Each named turn below is shown by a few rows before and after it. Which turns, in which order, take the first row of each later pair to the second? The first pair is answered.
turn Siza:
[19 -7 -6  5 -4  1 -5  9 -1] -> [  5   5  -8  -2   5   4 -16  10  11]
[  6  -7 -14  -9  -4  -3  -7  -6  -4] -> [  1  -2 -14 -11   0  -2 -12  -5   1]
[  0  -8  21 -27  59  16   1  19 -34] -> [-55  35   1  -1  40  10  12 -20  11]
turn Mezud:
[ 18   2 -36  20 -41   1   5  -9  22] -> [  3   3 -33  29 -33  -2  22 -22  12]
[  6 -10   3   5  -3 -13  16  -2 -32] -> [-15   0   8   2  12 -12  16  -6 -30]
[ -6 -14   7   4  13 -10   8  -7  16] -> [ -7 -11   6   0  14  -9   2  -5  19]
turn lub:
[-19 -38   6  20  53  -5  19  -2 -58] -> [-64  28 -21  15  32  -2 -31 -12  33]
[ -6   2   8  -9  -4   2 -10  -1   4] -> [  5  -3   8  -8  -8   1 -10   1   0]
[  1  -4  -1 -16  18  12 -24  14   3] -> [ 10  -7  -3 -16  13  10 -25  17   3]
Then:
(2 to 3 turns a pair)
[-44  31  -3   7  14  -4   1 -18  20] -> [-32   6   2  23  12 -10  36 -27 -16] : Siza Mezud
[  6  14 -18   5 -34  -2 -14  -9  36] -> [-40  17  -1   6   8  -3  18 -30   6] : lub Mezud lub
[ 11   6  -8  14 -27  -4  -8  -8  18] -> [ 31 -16   6   0  -9   0  -9  10 -10] : Mezud Siza
[-17   9  12 -14  16  -9 -17  13   4] -> [-21  16   2  -4  -3 -11 -14   3  19] : Mezud lub Siza
[  4  16  -4   1  -8 -14 -11   2  12] -> [  5  10   4  -9   9 -12 -16  11   0] : lub Siza
[-34  21 -23  29 -39 -13  31 -28  13] -> [-37  -6  13  -2  33  -4  39  -7 -49] : Siza Mezud Mezud
[-35  18  28 -30  58   7 -12  22 -26] -> [-37  54 -14   0 -19  -1 -28  -1  48] : Mezud Siza Mezud
[  7   1  22  11   8   0  24   2 -18] -> [-14  21  15  17  -2  -1  21 -10   5] : lub Siza lub
[-13  37 -12   1  -2   2 -11  -6  15] -> [ 19  24 -18   7 -24   0 -13   2  13] : Mezud Mezud
[ 45 -14   1 -16 -16   2 -32  25   6] -> [ -1  16   3 -27  10   7 -45  18  29] : Siza lub Siza
[ 42 -41  -2   6 -18  -7 -14  13  -8] -> [ 34 -25  -6  -7 -13  -3 -39  21  14] : Siza Mezud
[-19   4 -15  -1  15  -8   9  -9 -11] -> [-19  13 -21  -1   6  -7  -1  -8   5] : Siza lub
[-17  -4   0  24  -5  -9  38 -24 -23] -> [-35  11  -1  19  -1  -7  31 -27  -9] : Siza Siza Siza
[-30  17  -2   7   5   1  14 -18  -5] -> [-21   4   7   0  17   2  18 -10 -24] : Siza Mezud
[ 20 -13   2  12 -13  -9  17  -1 -17] -> [-25  16  -1  11   1  -7  11 -15   8] : Mezud lub
[ 26  -5  -9   6 -18   0  -4   8 -11] -> [ 12   0   4 -12  16   5 -14  17 -16] : Mezud Siza
[  2 -17 -14   0 -14  -9  14 -15 -13] -> [  3 -12 -19   0 -22 -10   8 -13  -3] : lub lub lub
[-23  -3  19   5   9  -4  13 -19 -19] -> [-14  16   3   2 -20  -3 -18 -11  24] : lub Mezud
[ 11  19 -16 -20 -23   3 -26  15  32] -> [ -8  21   0 -37  15   9 -26  22  19] : lub Siza
[ -3 -42  27   7  -2 -18  21   3 -44] -> [ 19 -15   5 -10 -36 -13 -41  28  22] : lub Mezud lub
[-20  51   4 -16  19  21 -20  11  45] -> [ 34 -18  29  -8  30  17  28  22 -43] : lub lub
[-25  23 -10  15 -19 -14   2 -28  34] -> [-30  29  -3  -4   2  -9 -18 -16  39] : Siza Siza Siza
[ 24 -34  18  30  -7   8  18   9 -28] -> [-18  20  -2  24 -17  12 -23   0  44] : lub lub
[-12  17 -13  -1 -16   0 -20  -2  29] -> [ -6  15  -8 -10  -6   2 -31   8  26] : Siza Siza Siza
[-29  -1  -7 -12   6 -11  15 -23   2] -> [-10   4 -10 -31   2  -5 -19  -2  21] : Mezud Mezud
[-24 -14   9  15  14  -1  43 -20 -38] -> [-49  11  13  -7  41   6  15 -11 -14] : Siza Siza
[ 17 -12  10 -15   8   7 -25  20  -1] -> [-13   0  -2  24 -17  -3  18 -23   2] : Siza Siza Mezud
[-19  -2   1  19  -2  12  16 -14  26] -> [-11   4   0   8  -2  16  -5  -1  41] : Mezud Mezud
[ 25 -19  10  -5   4   9   1   6 -25] -> [-14   1   2  16  -4   3  23 -26 -11] : Mezud lub Siza
[-26   5   4   5  29  -5  10 -10  -5] -> [-19   5 -10  23   1 -10  19 -20   7] : Mezud Siza
[-28   8  -1  21  -4  -7  10 -16   5] -> [-19  16  -4   4  -3  -1 -21   3  25] : Mezud Mezud
[ -7 -10  -7   1  27   7  14 -16 -19] -> [ 25 -18 -10 -10  18   9  -8   4 -14] : lub Siza Siza
[ 13 -44   8  16 -14  -1  22  -7  -7] -> [ 18 -39   2  17 -28  -1  15  -6   8] : lub lub Siza
[ 31   1 -12  28 -42  -7 -16 -16  29] -> [  6  -8  28 -20  52   8 -28  12 -17] : lub Siza
[-29  20   2   9   3   3  -1 -19   5] -> [-19  20  -5  13 -13   0  -5 -19  13] : Siza Mezud lub
[ 32   1  -8 -22  -9   8 -27  33   1] -> [ 42  -8  -9 -14 -21   6 -16  29  -8] : Siza Siza Siza
[-12  15 -14  29 -27  -1   7 -27  26] -> [-22  26   1  -9  19  11 -30   1  31] : lub Siza Siza
[ 10  -6  -6 -15   0   6 -24  20   9] -> [ 13 -12 -14  12 -28  -2   2   0   5] : Siza Siza
[ -8  10 -15   1   9  -3 -14   9  26] -> [ -4   3  -9  -7  24   0 -15  18  15] : Mezud lub Siza
[ -6  13  -8 -14  11   5 -18   2  21] -> [ 26 -18   0 -11   8   2  -1   8 -14] : Mezud lub
[-10  -4   4  -7  22  -4  -4   2   2] -> [  5  -5   0  -9   9  -4 -14  10   9] : Mezud lub
[  7 -10   4   5   4  13  10  -2 -32] -> [-12   5   7  -7  21  16  -1  -3 -24] : Mezud Mezud
[-27  13  13 -39  43   8 -33  20  12] -> [ 52 -26   2 -22 -17   1 -26  35  -1] : Mezud Mezud
[ 33  -9 -16 -12 -25   9 -22  24   2] -> [ 13  -2  -6 -29   8  13 -33  31  -2] : Mezud Siza
[-16   4 -18  -6   4   2 -11  -7  22] -> [ 17 -24  -9 -10   5   3  -7   9  -6] : Siza Siza
[  5   7  -5  -4   1   5 -22   2  12] -> [ 11 -13   4   0   9   3  -1   0 -18] : Mezud lub
[  7  17 -17  -3 -18   2 -23   6  26] -> [ 33  -4 -12  -7 -19   2 -19  16   5] : Siza Siza
[-30  19 -10  28 -18 -18  24 -28   7] -> [-32  37 -10   1  -6  -9 -18  -6  36] : Mezud Mezud
[ -1  16  23 -23  -4   6 -43  13   9] -> [  9  15  12  -4 -35  -1 -35   3  20] : lub Siza Mezud
[ 19   9   2 -17   7   6 -24  16  12] -> [-14  28  -1  -6   9   2 -14  -3  23] : lub Siza
[ 21 -16  10   2  -6  -3  -1  -4 -37] -> [-31  17   5   7   7  -3  -1 -27 -12] : Mezud Siza Siza
[-11  24   7  11   8   6  15 -14  22] -> [  3  22   1  15  -8   4  12 -12  28] : Siza lub lub
[  6   2 -11  24 -28  -8  11 -23   5] -> [ -4  16   2 -17  16   6 -33   8  16] : Siza Siza
[10  5  0  7 -3  2 -5 21  5] -> [ 5  7  2  4  3  3 -7 23  5] : Mezud Siza
[  4  28 -14  -8 -12   5 -14  -6  45] -> [ 27   7 -18  11 -36   0  11 -13  26] : Mezud Mezud
[-33  25 -16  18 -24  -3  12 -28  29] -> [ 29 -21  -9  22 -42  -6  26  -9 -16] : Mezud Siza
[ -1  25   0  12 -14 -10 -34  13   2] -> [ -9  13  15   4  17  -7 -21  15 -26] : lub lub Mezud
[  6  34 -29  12 -19   2  -5 -11   0] -> [-16  32 -13  -2  22   8   1  -8 -23] : lub lub Mezud
[-23   8   2  -6  31   0  -4 -10  -4] -> [ 22 -10   2 -15  15   1 -21  13  -8] : Mezud Mezud lub
[-45  34   2  15  -1  -1  11 -42  21] -> [ 15  22   6 -26   0  12 -51  14  35] : lub Siza Siza
[ 23   9  -6   7 -39  -1 -11 -15  17] -> [ 36 -13   4   7 -32  -1   6 -13 -13] : Siza Mezud
[ 11   2  18 -38  30 -11 -55  13  14] -> [ 39 -29   0  22 -37 -30  12 -24 -16] : Siza Siza
[ 36 -28   2  17 -23  -5  18  -1 -32] -> [-17  33 -10  -2 -14   3 -31  -3  41] : Siza Siza Mezud
[ 26  -3   7 -22  10   9 -37  21  16] -> [ 31 -11  -8  24 -37  -5  10 -13   9] : Siza Siza
[ 17  -1  -5  -6 -14  -7 -27  10  14] -> [ 16  -3 -11   5 -26 -10 -16   1  12] : Siza Siza
[  5  -7  25  20 -25 -16  39 -30 -47] -> [-20  13  19  26 -28 -16  39 -43 -26] : Siza Siza Siza
[-29  24 -16   3   0 -22  -1  -6  36] -> [ 26 -19   3 -21  20 -17 -11  33 -10] : Siza Siza
[ -2   7 -14   3 -43  -3   2 -16  17] -> [ 10 -21   5  -2 -16  -3  25  -9 -31] : Mezud Siza Mezud
[-27  24   8 -20  26  14 -27  28  36] -> [ 47 -17  -4   1 -32   4 -14  36  19] : Mezud Mezud
[  7   5   0   3 -17   7  -1  -1  10] -> [ -2   5   2   9 -13   6  10  -9   3] : Mezud Mezud
[-11   7   7 -13  18   6 -13  11   3] -> [ 10  -6   6 -12   9   6 -14  19  -4] : Mezud lub
[ 15 -19  -1  24 -25   7  15 -11 -10] -> [-35   5   7  15  10  10  14 -22  -4] : Mezud Mezud
[-17 -28   2 -23  15   4  -7   6 -24] -> [ -6 -30   0 -26  10   5 -15  13 -19] : Mezud Mezud
[-17  -3   3  15 -15 -17  19 -21   1] -> [-30   3  16 -11  20  -8  -2  -5  -1] : Siza lub
[-32  10  -7   5   0   0  15 -15   4] -> [ -3  -9   7 -20  23   6  -3  15 -16] : Siza Siza
[-19  20 -21  18 -28 -18  21 -16  11] -> [  7 -14   0   7   0 -17  36   2 -40] : Siza Mezud
[ -3   3 -17  15 -23  -5   4 -13  14] -> [-10 -13  -1  10   8  -3  21 -12 -21] : Siza Mezud Mezud
[  9 -18  11   8   7   4  33  -4 -34] -> [  7   0  17 -25  31  15 -14  22 -10] : Siza Mezud
[ 29 -36  14 -27  30  10 -22  30 -39] -> [ 20 -41  16 -10  29   6   8  13 -56] : Mezud Mezud
